Each row is where one point has got to under a steady rotation. How many ticks took it there?
The counts run from 0 to 169.
[  6 -11  -4 -13 -11   1  -1   6   5  -8   5   9  -9  11   7  16 -29   0
   2  15  -3 -17   7 -14  -2   0   2  -6  17 -14   4  -4   8  -3   9   8
  -5 -14   0 -12   2  -9  -6  -9 -13  -5   2 -18   4   7  24 -22 -24 -16
   8  -1  20 -15] | 10
[ 20 -10   5   1 -14  -6 -17  -8  -7   3  -1   1  -8  18  15  -2 -18   1
  -7   9  -6 -32  19 -13  20  11  -1 -12   3 -20   6  -7   0 -11   1   6
  -4 -13   4  -9  11  -7  -4   5 -16  -8 -15 -13  -4   6  17  -9 -16 -12
   5  -2  -8 -10] | 1
[ 11 -11  -6   3  -7  -7 -15 -17  -4  -1   8  23  -5  12  22 -18  -5 -16
  -9 -15   9 -24  20   9  -1 -12  -8  -5   8  -1  -5 -20  15   3   2  10
   5 -13   6 -10  -1 -13  -8  -5  -7   0   7  -9   2 -18  22  -5 -10 -12
   7   1   4 -17] | 124
[  3  -9  -8 -11  -8   1   3   9   8  -9   6  10  -9   9   3  19 -29  -2
   1  10  -1 -15   7 -11  -7  -4   2  -7  20 -10   4  -4   9  -1  12   5
  -3 -17   0 -13  -1  -9  -2 -11 -10  -6   6 -17   5   4  23 -23 -22 -18
   7   1  22 -16] | 12
[ 19   6  -1  -2   6 -11   3 -13  -1  -3  11  21   2   6  19  -7 -13 -20
  -6 -20  10 -32   1   9  -5  -2 -10  -3   0  -3  -7 -28   6   7  -1   8
  -3  -9   3  -3  -1  -1  -9  -1 -20   2  11 -11  -9   3  12 -11 -14 -16
  10   4  -1 -21] | 117
[ 10  11  -2  -9  -1 -13 -13   7   1   2  -1  17  -6  -3 -12  21  -9 -19
 -16 -27   5 -13   1  10 -13   0  23  -4  -3 -27   1  -7   8  17  10   1
  -3  -6 -16 -15   1  14   4 -15   4  -1 -13   8 -12   4  -2  11   3 -19
   4  -6 -16  -4] | 157
[ 16 -12   5  -7 -16  -3 -13  -5  -5  -1   1   4  -8  18  13   4 -23   2
  -4  15  -7 -28  13 -17  13   9   0 -10   7 -20   7  -6   2  -8   3   9
  -5 -12   3  -9  10  -7  -7   0 -17  -5 -13 -15  -1   8  23 -16 -21 -14
   7  -3   2 -12] | 4
[  4   3   9 -28   6  10  -7  18  -4  15  -2  11 -18   9 -16   5 -30   9
  -3 -11  -8   0  -3  -6   0   6   4   9  14 -23  15   5   6   9   7   7
  -3   2 -18   0  -3  15  12 -20 -10   5  -3   2  -9   2  -3   1   8 -11
  13  14  19  -6] | 58
[  7  -6  11 -25 -11   7 -22  14  -8  14  -5   8 -25  16 -10   4 -19   4
  -5  -6 -13  -2   8  -6   7   7   7   3  15 -26  11   9  14  -1   9   7
  -4   0 -18 -10  -2  14   7 -17   0   3 -11   2  -6  -5  -3   4  11  -8
   5  15  19  -2] | 53
[ -6  -5  -1 -18   0   4 -22   4   2   1   4  10  -4   4   4  -4  -1  -9
 -24 -17   7   5 -12   8  -3   2   3   6   9 -14   6 -16  17  -1  -5  14
   7  -2 -17  -6   8  12 -16 -25 -13   5   0   1 -18  -8  14  32   3 -12
  20   1   2 -10] | 168
[ 23  15   7  -4   8   0  18   4  -7  -5   4   1  -7  11  -6  16 -24 -14
 -12 -13   1 -29   3   1   3  11  -6  -9   1  -8   2 -19   4   1   6  -2
  -3 -16  -5   2  -4  12   0  12 -17  -9   5 -11 -10  21  -9 -21  -5 -21
   3  14   3 -15] | 108
[  5  -5  -2  -4   6   8 -20  11   6   0  -6  10 -13  -1  -1   7 -26  -4
  12   2   9  -1   8   4  -7  -1  11   5   6 -12  29   7  -8  -3   8   3
 -13 -19 -11 -10 -13  -1  24 -15  13   0 -11  -4   9   8   6 -14  -2 -31
  -4   4  19 -11] | 143
[  7  -5  12 -27  -7   8 -19  14  -7  14  -5   8 -25  15 -13   6 -21   5
  -5  -7 -11   0   6  -7   6   8   6   4  15 -27  13   9  13   1   9   7
  -4   1 -18  -8  -2  16   8 -18  -3   3 -11   3  -7  -3  -3   2  11  -9
   6  15  20  -3] | 54
[  1   0   1 -19  -2  -5 -20   1  -2   0   2  14  -3   2  -2   5  -3 -15
 -26 -21   3  -1 -12   8  -9   2  11   4   2 -20   2 -17  17   9  -1  10
   6  -1 -16  -8   9  17 -14 -22  -8   4  -8   4 -18  -4  10  25   2 -16
  17  -7  -8  -7] | 164
[  2  13 -14  10  15  -1  -5   4  -3   8   4  16  -3   2  -9  -3  -7   5
 -19 -30   9 -13  11   5   3  -8   9  -2   2 -11   8 -16  -5  15   4   4
  17  -3  -9   7   8 -12  11  -5 -17  -6   1  13  -8  -6   9  26  -1 -10
  19   1 -29 -13] | 74
[ 13   7  -1   4  -3  12  10  18  -1  -6  -2 -10 -16   9 -11  25 -17  -3
 -10   2  -2 -17  17  -6  15  11  -1  -9  13  -8   7  -7   5 -23  11   2
  -6 -20 -11  -3   1  -4   2   9 -10 -20   7 -11  -2  14  -8  -4  -1 -15
   0  25  14 -15] | 100
[ 10  12  -4  -9   0 -13 -11   9   2   2  -1  17  -7  -4 -12  21 -11 -18
 -14 -26   5 -14   2  11 -12  -2  24  -4  -3 -27   2  -5   6  15  11   1
  -4  -7 -15 -16   0  12   5 -14   5  -1 -12   8 -10   4  -3   9   4 -20
   2  -5 -16  -5] | 156
[  5 -20  -3   1 -11  -1 -24 -16  -8  -2   4  17 -14  18  16 -19  -5 -11
 -11  -7   4 -16  26   5   3 -11  -6  -4  12  -2   5 -13  18   0   3   8
  11 -16   5 -10  -4 -11  -2  -6   0  -3  -2  -5  10 -22  22  -9  -7 -14
   6   0   7 -12] | 128
[  7   7   0 -15  -2 -11 -16   3  -3   1   1  16  -4   1  -8  15  -5 -18
 -24 -26   3  -9  -6   9 -12   1  19  -1  -3 -25   1 -13  13  16   5   5
   3  -3 -16 -13   5  17  -5 -18  -2   1 -12   7 -15   1   4  17   2 -18
  10  -8 -16  -6] | 160
[  2  -5  -7   7  -4  15 -23   1  -5  -7  -5  -3  -8   9   7   6   2   9
 -13  14   1   1   6 -11  19  12   8   0   7  -6  18 -16   1 -25  -5  14
   4  -7 -12   6  12 -15  -6  -2 -15 -14  -6  -7  -2   7  20  24 -13 -18
  17  10  -3 -16] | 88
[  3   4  -8   4   9   1  -2   2   2 -15   9  11  -6   8  -7   2 -13 -22
 -18 -25  10  -9   0  11 -13 -13   4   0   5   3  12 -16   9  14   9  -9
  16 -28  -5  -4 -18  11  11  -2   9  -4  -2   1   5   1   5 -20  -4 -31
   1   0   0 -13] | 25
[  2 -19   4  -5  -2  13 -26   0  -3  -1  -6   7 -19  11   3  -8 -21  -2
   2   9   3   0  13  -1  -1  -1   4   5   8  -7  31   4   1  -4   4   4
  -1 -20  -5  -5 -12  -1  18 -10  12  -1 -14  -6  14   0  14 -19  -3 -30
   0   2  21  -9] | 138
[  4   4   1 -18  -2  -8 -19   2  -2   0   2  15  -4   1  -6  10  -4 -16
 -26 -23   4  -5 -10   8 -10   2  16   1  -2 -24   2 -16  16  13   2   7
   4   0 -16 -11   6  18 -11 -20  -5   2 -11   5 -17   0   7  21   2 -17
  15  -8 -14  -5] | 162
[  3   3  -9  10   5   5 -21  -5 -11   1  -1   7  -5   9   0  -5   3   7
 -26 -11   5  -7   9  -4  13   2  12  -1  -2 -10  13 -21   0   1  -3   7
  18  -3  -7  10  12 -12   2  -1 -17 -11 -10   7  -6  -2  19  28  -9 -15
  21  -3 -29 -13] | 80
[  0  -5 -10  -8  -5   3   9  12  11 -11   8  10 -10   7  -4  20 -27  -7
  -2   0   4 -13   9  -5 -11 -12   1  -6  23  -5   4  -5  12   3  15   1
   2 -22  -1 -12  -6  -8   1 -11  -4  -7  11 -12   8   1  17 -24 -18 -20
   5   3  22 -16] | 15
[ 15 -12   4  -8 -16  -3 -12  -4  -2  -2   1   5  -7  17  13   7 -24   2
  -3  16  -7 -25  12 -18  11   8   1  -9   8 -19   6  -5   3  -8   3   9
  -5 -10   2 -10   9  -7  -7  -1 -17  -5 -11 -16  -2   8  24 -17 -22 -13
   7  -3   5 -12] | 5
[ 12  -5  -4  -1 -15  -4 -43  -3   2   3  -3  17 -10   5  20  -8   8 -16
   1 -13   5  -8   7  10   8  -1   8   2   5 -16   6  -4   9 -16   2  13
 -12  -7 -19 -20  -3   1   0 -16  12   7 -13  -2  -6  -8   7  20   3 -15
  -6  14   4 -10] | 42
[ -1  -1   1 -20  -2  -2 -21   1  -1   0   2  14  -2   3   0   2  -2 -13
 -26 -20   5   1 -13   7  -8   2   9   4   4 -18   3 -16  18   7  -3  12
   7   0 -17  -7   8  17 -15 -24 -10   4  -7   2 -18  -4  12  27   2 -16
  19  -5  -6  -8] | 165
[  9   6  -6  -2   5   0 -12  16  11   3  -5  14 -11  -9  -8  17 -23 -10
  11 -11  10  -9   8  10 -10  -3  19   0   2 -20  18   7  -9   5  13   2
 -17 -17 -14 -16  -9   1  23 -16  12  -1  -8   1   2   9   0  -6   1 -27
  -7   4   6 -10] | 148
[  5   5  -8   5  10   1  -4   0   1 -16   7  12  -4   8  -6   0 -11 -23
 -17 -25  12 -10  -1  13 -13 -13   3   1   3   4  14 -17   9  14   7  -8
  15 -28  -6  -2 -18  13  10  -1  10  -2  -5   1   4   2   5 -17  -5 -33
   1   0  -2 -13] | 26
[  9  10  -2 -11  -2 -12 -14   6   0   1   0  16  -6  -2 -11  18  -7 -20
 -19 -26   5 -11  -2  10 -12   1  21  -4  -3 -26   0  -9  10  16   8   3
   0  -4 -15 -15   2  15   0 -16   2   0 -13   8 -13   3   1  13   4 -19
   5  -7 -17  -5] | 158
[  8  -1  -4  -4   6   6 -16  13   9   1  -7  12 -12  -4  -3  12 -26  -7
  13  -3  10  -4   7   6  -8  -2  15   4   4 -15  25   8  -9   0  10   3
 -15 -19 -13 -11 -12  -1  24 -17  13   0 -10  -2   6  10   3 -11  -1 -30
  -5   5  15 -10] | 145
[  1 -19   3  -5  -3  13 -27  -1  -5  -2  -6   7 -20  13   4 -10 -20  -2
   1   8   2   1  15  -1   0  -2   2   5   8  -7  30   2   4  -4   3   3
   2 -20  -4  -5 -12  -2  15 -10  11  -2 -14  -6  15  -4  15 -20  -4 -29
   1   2  20  -8] | 137
[  2   0  -8   9   2   8 -23  -5 -11  -2  -2   5  -4  10   3  -4   4   8
 -24  -3   3  -4   6  -7  16   6  11   0   0  -9  16 -21   0  -6  -5  10
  16  -4  -8  10  13 -12  -2   0 -16 -12 -11   4  -6   0  21  27 -11 -16
  21  -1 -25 -13] | 82
[  3   4  -9   4   8   1   2   4   3 -15   9  11  -7   7  -9   6 -15 -20
 -17 -24  10 -11   2  10 -14 -14   2  -1   8   4  12 -14  10  14  11 -10
  15 -29  -5  -5 -18   8  10  -2   9  -5   0   1   6   1   5 -20  -5 -29
   1   1   2 -13] | 24
[ 23  15   7  -4   8  -3  17   2  -7  -5   5   5  -5  10  -3  12 -24 -15
 -11 -15   2 -31   1   2   2  10  -6  -7   0  -7   1 -20   3   2   4  -2
  -3 -16  -5   2  -5  12  -2  10 -17  -7   5 -11 -10  21  -7 -21  -6 -21
   5  12   2 -15] | 109
[  9   5  -5   6   9  -2 -22  -8   1 -13   4  16   0   4   9 -10  -1 -25
 -12 -26  15  -7  -9  16  -8  -6   6   6  -5   2  17 -18   3   6  -1   0
   8 -21 -11  -3 -17  14   6  -5  12   4 -13   1  -1   5   7  -5  -4 -33
   1   1  -8 -14] | 31
[  4  -2  -8   7  -6  19  -7  15   2  -8  -5  -8 -12   7   1  18  -8   5
  -8  14   1  -4  13  -9  18  11   3  -4  15  -6  14  -7   2 -34   4  12
  -6 -15 -13  -2   8 -15  -3   1 -13 -18   6 -12  -2   9   7  13  -7 -16
   6  22  14 -17] | 94
[ 13  -6  -6   2  -3  -9  -9 -17  -2  -2  10  24  -3  11  23 -15  -6 -18
  -7 -16  10 -27  15  10  -3 -11 -10  -5   6  -1  -7 -23  13   5   2  11
   2 -10   5  -9  -2 -11  -9  -4 -12   1  10 -10   0 -13  20  -5 -12 -11
   9   2   2 -18] | 122
[  2  -4  -7   8  -1  12 -25  -3  -9  -6  -3   0  -6   9   7  -1   4   9
 -20   7   2   0   5 -10  18  10  10   1   3  -8  19 -20   1 -16  -6  13
  10  -5 -10   9  13 -15  -5  -1 -16 -13  -9  -1  -4   4  23  26 -13 -17
  20   4 -15 -14] | 85
[  5 -10  -6 -12  -9   2   1   7   7  -9   5  10  -9  11   5  17 -29  -1
   1  12  -1 -16   7 -13  -5  -2   2  -7  20 -12   3  -4   8  -3  10   7
  -4 -15   0 -13   2  -9  -4 -10 -11  -5   5 -17   4   5  24 -23 -23 -17
   8   0  21 -15] | 11
